[[-0.81  0.18 -0.28 -2.77 -0.32]
 [-2.84 -0.17  0.50 -1.82  1.63]
 [ 3.72 -0.51 -1.64 -4.98 -2.95]
 [-2.25  1.73 -2.06 -6.15  3.20]]
:
[[-0.17  0.50]
 [-0.51 -1.64]]

[[-5.53  2.10 -0.16 -4.94]
 [-6.10  3.49 -0.24 -1.75]
 [-5.47  1.85 -0.46 -4.32]
 [-4.87  2.89 -0.89 -4.65]
 [-0.80  0.97  1.32  0.13]]
:
[[ 3.49 -0.24]
 [ 1.85 -0.46]]

[[ 2.78 -1.31 -2.20 -4.20]
 [-0.46 -1.23  2.49  1.85]
 [ 1.84  5.20 -2.63 -1.45]
 [-4.60  1.35  1.10  2.34]
 [-2.47 -6.32 -0.07  1.16]]
:
[[-1.23  2.49]
 [ 5.20 -2.63]]

[[-0.86  3.65 -1.44 -1.44]
 [ 0.42  3.43  2.01  2.01]
 [ 1.04  3.12  3.86  3.86]
 [ 0.82  3.31  3.39  3.39]
 [-6.05  0.66 -3.37 -3.37]]
:
[[3.43 2.01]
 [3.12 3.86]]

[[-1.77 -4.81  3.08]
 [ 3.33 -1.20  2.92]
 [ 4.50  0.26  2.69]
 [-5.70 -0.58  0.53]]
:
[[-1.20  2.92]
 [ 0.26  2.69]]

[[ 0.99 -1.56 -3.19]
 [-1.13  2.64  3.74]
 [ 2.52 -5.75 -2.78]
 [ 1.66 -1.87  4.63]
 [ 0.68 -1.66  3.80]]
:
[[ 2.64  3.74]
 [-5.75 -2.78]]

[[ 3.00 -0.27 -4.77  4.66]
 [ 2.64  0.12 -5.17  4.80]
 [ 2.24 -0.50 -5.27  4.79]]
:
[[ 0.12 -5.17]
 [-0.50 -5.27]]

[[-2.20  2.23  0.44 -5.32  5.08]
 [-3.82  3.97  3.01 -3.87 -0.53]
 [ 1.02 -2.34 -1.56 -1.89 -2.99]]
:
[[ 3.97  3.01]
 [-2.34 -1.56]]

[[ 4.37  0.77 -4.95]
 [-3.73  1.85  2.48]
 [-1.27  5.51 -2.64]]
:
[[ 1.85  2.48]
 [ 5.51 -2.64]]
